Each path below is one point turned by a fixed rotation once a step. After each direction that follows a path, write how fast that rotation turns it, in degrees a step (0 if it stays still).
Each turn is a multiple of 5 degrees from 10 to 175, or 0.
Each row of a path follows its step; steps can be skipped.
Rotation 1:
step 0: |  19 |  -2 | -19 |  14 |  -4 |  -8 | -24 | -64 |  -4 |   1 |  -6 |  -5 |  18 |  13 |  -9 |  22 | -19 |  30 | -27 |  19 | -18 |  29 |  11 |  28 |  13 | -31 |  30 |  24 |  24 |  16 |  -2 | -27 | -39 |
step 1: |  -2 | -11 |  21 |  18 | -19 |  14 |  -7 | -42 |  39 | -16 |  23 |  29 |  22 |  21 |   7 |  48 | -16 |   8 | -18 | -35 |  42 |  18 |   7 |  -8 |  25 |   7 | -27 | -12 | -13 |  30 |  13 | -20 |   0 |
step 3: | -20 |   0 | -52 | -18 |   3 |  20 | -10 | -42 |  -4 |  13 |   2 | -19 |  16 |   3 |   5 | -16 | -27 |  19 | -38 |   9 | -40 |  25 |  30 |   9 |  37 |  11 |   5 |   7 | -30 |  15 |  32 | -28 |  -8 |
step 5: |  -4 | -28 |  28 |  11 |  -3 |  -9 | -10 | -40 | -30 |  23 | -13 |   1 |  18 |  28 |  22 |  10 |  35 |  24 | -59 |   5 |  18 |  40 | -11 |  -7 | -21 | -20 |  10 | -22 |  -8 | -34 |  16 |  -2 | -10 |
step 6: |  41 | -14 | -23 | -18 |  -4 |  22 |  -5 | -50 |  18 |   1 |   1 | -48 |  42 | -14 |  26 |  24 | -17 |  24 | -16 |  18 |   3 |  20 |   3 |  17 |   0 | -24 |  -2 | -18 | -11 |  30 |  10 | -35 |  -8 |
step 7: | -30 |  -7 |  19 | -13 |   1 |  26 | -12 | -41 |   2 |   1 |  43 |  23 |   3 |  23 |  31 |  34 | -11 |  23 |   2 | -14 |   2 |  -7 |  -7 |   0 |  38 | -45 | -28 |  13 | -37 |  12 | -31 | -11 |  -7 |
step 8: |   0 | -22 |  11 | -11 | -23 |  28 |   7 | -22 | -12 |  -6 |  -6 |  -5 |   3 |  65 | -18 |  -4 |  29 |  39 | -48 |   5 |  -4 | -24 |  -2 | -24 |  18 |  -7 |  16 |  -5 | -33 | -19 |  36 | -11 |  -4 |
step 10: |  10 |  20 |  48 |  15 |   5 |   6 | -48 | -46 | -12 |  20 |  34 |  24 |  36 |  16 |  19 |  14 | -21 |   9 |  -3 | -37 | -19 |  26 |  25 | -20 |   3 |  -6 | -16 |   6 | -23 |   0 |   8 |  -2 | -18 |
step 11: |  19 |   7 |  16 | -30 |  10 | -11 |  11 | -41 | -18 |   3 | -38 |   2 |  26 |  30 | -11 |   9 |   4 |  37 | -39 | -34 |  24 |  21 | -24 | -18 |  25 | -33 |  18 | -20 |   1 |  -9 |  16 | -28 |  10 |
step 12: | -19 | -34 |  -3 | -11 |  -3 |  11 |   9 | -55 |  11 | -18 |   5 | -38 | -15 |  15 |  54 | -19 | -36 |   5 | -25 |   2 |  24 |  16 |  23 |   4 |   8 |  -8 |  11 |  -5 | -10 |  30 |   4 | -40 |   5 |
step 13: |  -4 |   6 |  11 |  -5 |  -8 |  32 | -48 | -40 |  10 |  10 |  26 |  19 |  24 |   2 |   2 | -10 |  -5 | -23 | -24 |  17 |  15 | -19 |  25 | -17 |  33 | -39 |  -5 |   5 | -44 | -21 |  -7 | -24 | -30 |
Directions:
|  -1 | -11 | -15 |  -6 |   5 |   3 |  -4 | -17 |  -2 | -20 |  -3 |  -6 |   0 | -10 |  -1 |   1 | -13 |  -6 |  -3 |  -7 |  -9 |  -4 |  -8 |   5 |  -8 |   8 |  11 |  -3 |   0 |  -2 |  -2 |  15 |  -9 | -> 120
| -10 |   6 |  -3 |  -8 |   2 | -12 |  -3 |  -1 |  -5 |   4 |  -4 |   9 |  -2 | -18 |  -5 |   7 |   4 |   1 |  -7 |  -2 |   1 | -14 | -10 |   6 |  -2 | -23 |  10 |   8 |   9 |   1 |  -9 | -10 |   2 | -> 160
|   9 |   3 |  10 |  14 |  12 | -16 |   4 |  -9 |  -9 |  11 |   0 |  -5 |  16 |  -2 |   4 |  -7 |   0 |   1 |   5 | -10 |  -7 |  14 | -11 |   4 | -11 |   5 |   2 |   3 |  12 |  -7 |   1 |  -3 |   0 | -> 65
|   5 |  13 |   0 |  -3 |  -5 |   8 |   0 | -13 |   3 |   3 |   2 |  12 |   3 |  -7 |   9 | -13 |  -6 |   0 |  -4 |   8 |   8 |  -5 |  -6 |   1 |  -3 |   7 | -17 |  20 |   5 |  12 |  -1 |  10 |   0 | -> 120
|   9 |  -8 |  -8 |  -5 |  -6 |   0 |  -4 |  14 |   7 |   6 |  -1 |  -2 |  14 | -11 |   8 |   7 |  -9 |  -4 |  -9 |  -9 |  -4 |   0 |  12 |  -7 | -13 |  -8 | -13 |   8 |  -5 | -17 |   0 |   3 |   5 | -> 95
|   4 |   5 |  12 |  -1 |   4 |  -2 | -14 |  -6 | -10 |  -1 |  -8 |   4 |  -3 |  11 |  -9 |  -6 |   5 |  -4 |  -9 |  14 | -10 |   2 |  12 |  10 |  -1 |  -9 |  -1 |   5 |  -5 | -16 |  -7 |  15 |  -4 | -> 135
|  -6 |  -3 |   4 | -24 |  12 |   2 |   6 |  -1 |   0 |  -5 |  -5 |  -6 |   7 |   8 |   3 |  -6 |  -1 |   0 |   8 |  -7 |  -9 |  -1 |  -5 |  13 |  10 |   0 |  -8 |   6 |  -7 |   0 |  -4 |  -4 |  23 | -> 80
